[[136 135]
 [ 99 111]
 [143 133]
 [135 138]
 [137 120]]
->
[135  99]

[[128 120 126 129 120]
 [134 131 122 132 137]
 [122 127 133 119 105]]
->
[120 132 133]

[[118 128 145]
 [122 143 156]
 [113 132 147]]
->
[145 143 113]

[[120 134 120 117 123]
 [133 139 126 137 113]
 [127 112 119 131 106]
 [135 120 125 143 106]
 [136 124 126 143 110]]
->
[123 137 119 120 136]

[[157 136 127]
 [133 104 124]]
->
[127 104]

[[142 150 138]
 [127 122 121]
 [122 128 136]
 [116 116 138]
 [122 124 136]]
->
[138 122 122]
---
[[127 125 132 120 122 128 122]
 [136 149 139 126 127 127 129]
 [135 123 125 122 126 128 129]
 [136 133 122 149 125 128 145]
 [124 128 124 131 130 123 126]
 [125 126 136 112 128 119 113]
 [116 100 111 131 128 135 124]
 [130 128 126 138 123 132 135]
 [122 124 135 110 120 123 110]
 [125 124 121 126 129 127 128]
 [126 130 130 126 129 124 125]
 [133 131 119 142 126 131 141]]
->
[[122 127 125 132 120 122 128]
 [129 136 149 139 126 127 127]
 [129 135 123 125 122 126 128]
 [145 136 133 122 149 125 128]
 [126 124 128 124 131 130 123]
 [113 125 126 136 112 128 119]
 [124 116 100 111 131 128 135]
 [135 130 128 126 138 123 132]
 [110 122 124 135 110 120 123]
 [128 125 124 121 126 129 127]
 [125 126 130 130 126 129 124]
 [141 133 131 119 142 126 131]]

[[128 135 142 130 139 137 141 145 138 143 138 131 129 134 131 134]
 [133 119 107 123 107 115 106 100 117 103 113 120 124 127 122 124]
 [129 129 118 135 141 134 123 119 114 127 128 135 132 113 132 131]]
->
[[134 128 135 142 130 139 137 141 145 138 143 138 131 129 134 131]
 [124 133 119 107 123 107 115 106 100 117 103 113 120 124 127 122]
 [131 129 129 118 135 141 134 123 119 114 127 128 135 132 113 132]]

[[126 111 147 116 150 140 117 119]
 [126 114 144 124 141 139 108 114]
 [126 116 143 126 137 138 104 113]
 [126 110 148 114 152 141 121 122]]
->
[[119 126 111 147 116 150 140 117]
 [114 126 114 144 124 141 139 108]
 [113 126 116 143 126 137 138 104]
 [122 126 110 148 114 152 141 121]]

[[136 135 144 151 108 130 137 127 116]
 [129 126 136 134 127 113 125 129 121]
 [129 123 130 128 127 123 122 123 128]
 [130 133 128 131 117 125 130 121 126]
 [137 127 145 151 118 122 127 133 107]]
->
[[116 136 135 144 151 108 130 137 127]
 [121 129 126 136 134 127 113 125 129]
 [128 129 123 130 128 127 123 122 123]
 [126 130 133 128 131 117 125 130 121]
 [107 137 127 145 151 118 122 127 133]]

[[145 158 132 149]
 [143 157 133 150]
 [146 123 147 130]]
->
[[149 145 158 132]
 [150 143 157 133]
 [130 146 123 147]]

[[102 134 111 138 113 143 134]
 [112 140 114 136 116 115 119]
 [149 144 124 104 119 129 112]
 [113 139 116 133 117 120 121]
 [105 144 114 144 120 112 110]
 [134 140 121 116 116 106 116]
 [119 139 116 128 116 144 125]
 [148 137 126 103 115  99 118]]
->
[[134 102 134 111 138 113 143]
 [119 112 140 114 136 116 115]
 [112 149 144 124 104 119 129]
 [121 113 139 116 133 117 120]
 [110 105 144 114 144 120 112]
 [116 134 140 121 116 116 106]
 [125 119 139 116 128 116 144]
 [118 148 137 126 103 115  99]]

[[132 127 135 134 135 136 142 135 135]
 [135 129 149 141 136 137 131 134 136]
 [133 129 133 139 136 131 134 132 138]
 [136 130 151 136 143 134 138 144 136]
 [153 125 134 133 138 139 146 150 135]]
->
[[135 132 127 135 134 135 136 142 135]
 [136 135 129 149 141 136 137 131 134]
 [138 133 129 133 139 136 131 134 132]
 [136 136 130 151 136 143 134 138 144]
 [135 153 125 134 133 138 139 146 150]]

[[147 112 127 114 143 144]
 [108 112 139 147 116 115]
 [128 127 133 134 110 108]
 [142 115 135 148 122 141]
 [106 111 111 122 121 116]]
->
[[144 147 112 127 114 143]
 [115 108 112 139 147 116]
 [108 128 127 133 134 110]
 [141 142 115 135 148 122]
 [116 106 111 111 122 121]]

[[130 126 134 130 130 126]
 [126 128 125 128 127 127]
 [135 121 125 134 134 128]
 [131 120 129 126 130 132]
 [124 120 115 123 132 127]
 [116 153 130 101 122 135]
 [140 106 125 158 126 114]
 [124 132 134 129 124 131]]
->
[[126 130 126 134 130 130]
 [127 126 128 125 128 127]
 [128 135 121 125 134 134]
 [132 131 120 129 126 130]
 [127 124 120 115 123 132]
 [135 116 153 130 101 122]
 [114 140 106 125 158 126]
 [131 124 132 134 129 124]]
---
[[126 128 121 139 134 111 136 113 110 128]
 [129 116 129 141 110 111 135 128 130 125]
 [126 134 126 135 122 156 110 130 132 133]
 [105 144 130 113 128 137 120 131 132 134]]
->
[[128 110 113 136 111 134 139 121 128 126]
 [125 130 128 135 111 110 141 129 116 129]
 [133 132 130 110 156 122 135 126 134 126]
 [134 132 131 120 137 128 113 130 144 105]]

[[135 155 120 132 106]
 [125 150 113 128 102]
 [103 107 114 117 125]
 [120 101 135 123 149]
 [150 131 149 137 147]
 [108 128 107 120 107]
 [103 113 111 118 119]
 [114 138 108 123 103]
 [135 110 145 130 154]
 [126 104 140 126 152]
 [130 153 116 130 104]
 [146 123 149 134 151]]
->
[[106 132 120 155 135]
 [102 128 113 150 125]
 [125 117 114 107 103]
 [149 123 135 101 120]
 [147 137 149 131 150]
 [107 120 107 128 108]
 [119 118 111 113 103]
 [103 123 108 138 114]
 [154 130 145 110 135]
 [152 126 140 104 126]
 [104 130 116 153 130]
 [151 134 149 123 146]]

[[121 128 128 130 126]
 [134 126 128 130 128]
 [130 126 127 129 124]
 [115 130 126 125 128]
 [132 129 128 126 130]
 [140 128 128 127 129]
 [153 129 127 126 128]
 [136 128 127 127 128]
 [129 126 128 129 130]
 [126 128 127 128 126]
 [125 128 130 129 127]]
->
[[126 130 128 128 121]
 [128 130 128 126 134]
 [124 129 127 126 130]
 [128 125 126 130 115]
 [130 126 128 129 132]
 [129 127 128 128 140]
 [128 126 127 129 153]
 [128 127 127 128 136]
 [130 129 128 126 129]
 [126 128 127 128 126]
 [127 129 130 128 125]]

[[127 121 123 126 144 111]
 [120 137 151 143 108 133]
 [147 148 128 127 129 117]]
->
[[111 144 126 123 121 127]
 [133 108 143 151 137 120]
 [117 129 127 128 148 147]]

[[129 116 114 135 141 122 104 147]
 [125 131 128 122 127 130 125 128]
 [127 141 105 125 143 138 129 108]
 [127 135 130 129 117 130 153 110]
 [123 128 133 133 131 128 124 133]
 [116 131 123 119 116 135 121 127]
 [127 128 121 123 130 121 121 122]
 [131 132 134 124 114 123 149 115]
 [127 124 133 132 126 122 131 132]
 [131 119 138 129 117 124 131 135]]
->
[[147 104 122 141 135 114 116 129]
 [128 125 130 127 122 128 131 125]
 [108 129 138 143 125 105 141 127]
 [110 153 130 117 129 130 135 127]
 [133 124 128 131 133 133 128 123]
 [127 121 135 116 119 123 131 116]
 [122 121 121 130 123 121 128 127]
 [115 149 123 114 124 134 132 131]
 [132 131 122 126 132 133 124 127]
 [135 131 124 117 129 138 119 131]]

[[118 135 117]
 [134 113 119]
 [126 112 135]
 [118 134 119]
 [133 114 144]
 [133 107 123]
 [117 148 125]
 [123 136 116]
 [130 122 137]
 [121 101 143]
 [108 130 108]]
->
[[117 135 118]
 [119 113 134]
 [135 112 126]
 [119 134 118]
 [144 114 133]
 [123 107 133]
 [125 148 117]
 [116 136 123]
 [137 122 130]
 [143 101 121]
 [108 130 108]]
---
[[109 103]
 [122 134]]
->
[109 134]

[[131 119 153]
 [151 133 140]
 [129 103 138]
 [132 102 132]]
->
[131 133 138]

[[119 133 131 129]
 [128 138 131 129]
 [130 138 134 126]
 [129 130 126 127]
 [107 128 145 133]]
->
[119 138 134 127]

[[142 125 130 130]
 [111 113 110 127]
 [120 116 115 136]
 [124 105 105 137]]
->
[142 113 115 137]

[[118 127 135 132]
 [128 118 151 145]
 [125 128 150 128]]
->
[118 118 150]

[[120 130 138 129 113]
 [116 119 105 129 136]
 [127 120 108 129 141]
 [114 121 138 129 130]]
->
[120 119 108 129]

[[153 120 107]
 [108 136 143]
 [130 126 131]]
->
[153 136 131]

[[135 106]
 [137 127]]
->
[135 127]

[[117 122 123 155  99]
 [128 123 124 115 140]
 [128 126 110 114 143]
 [123 123 132 133 118]]
->
[117 123 110 133]
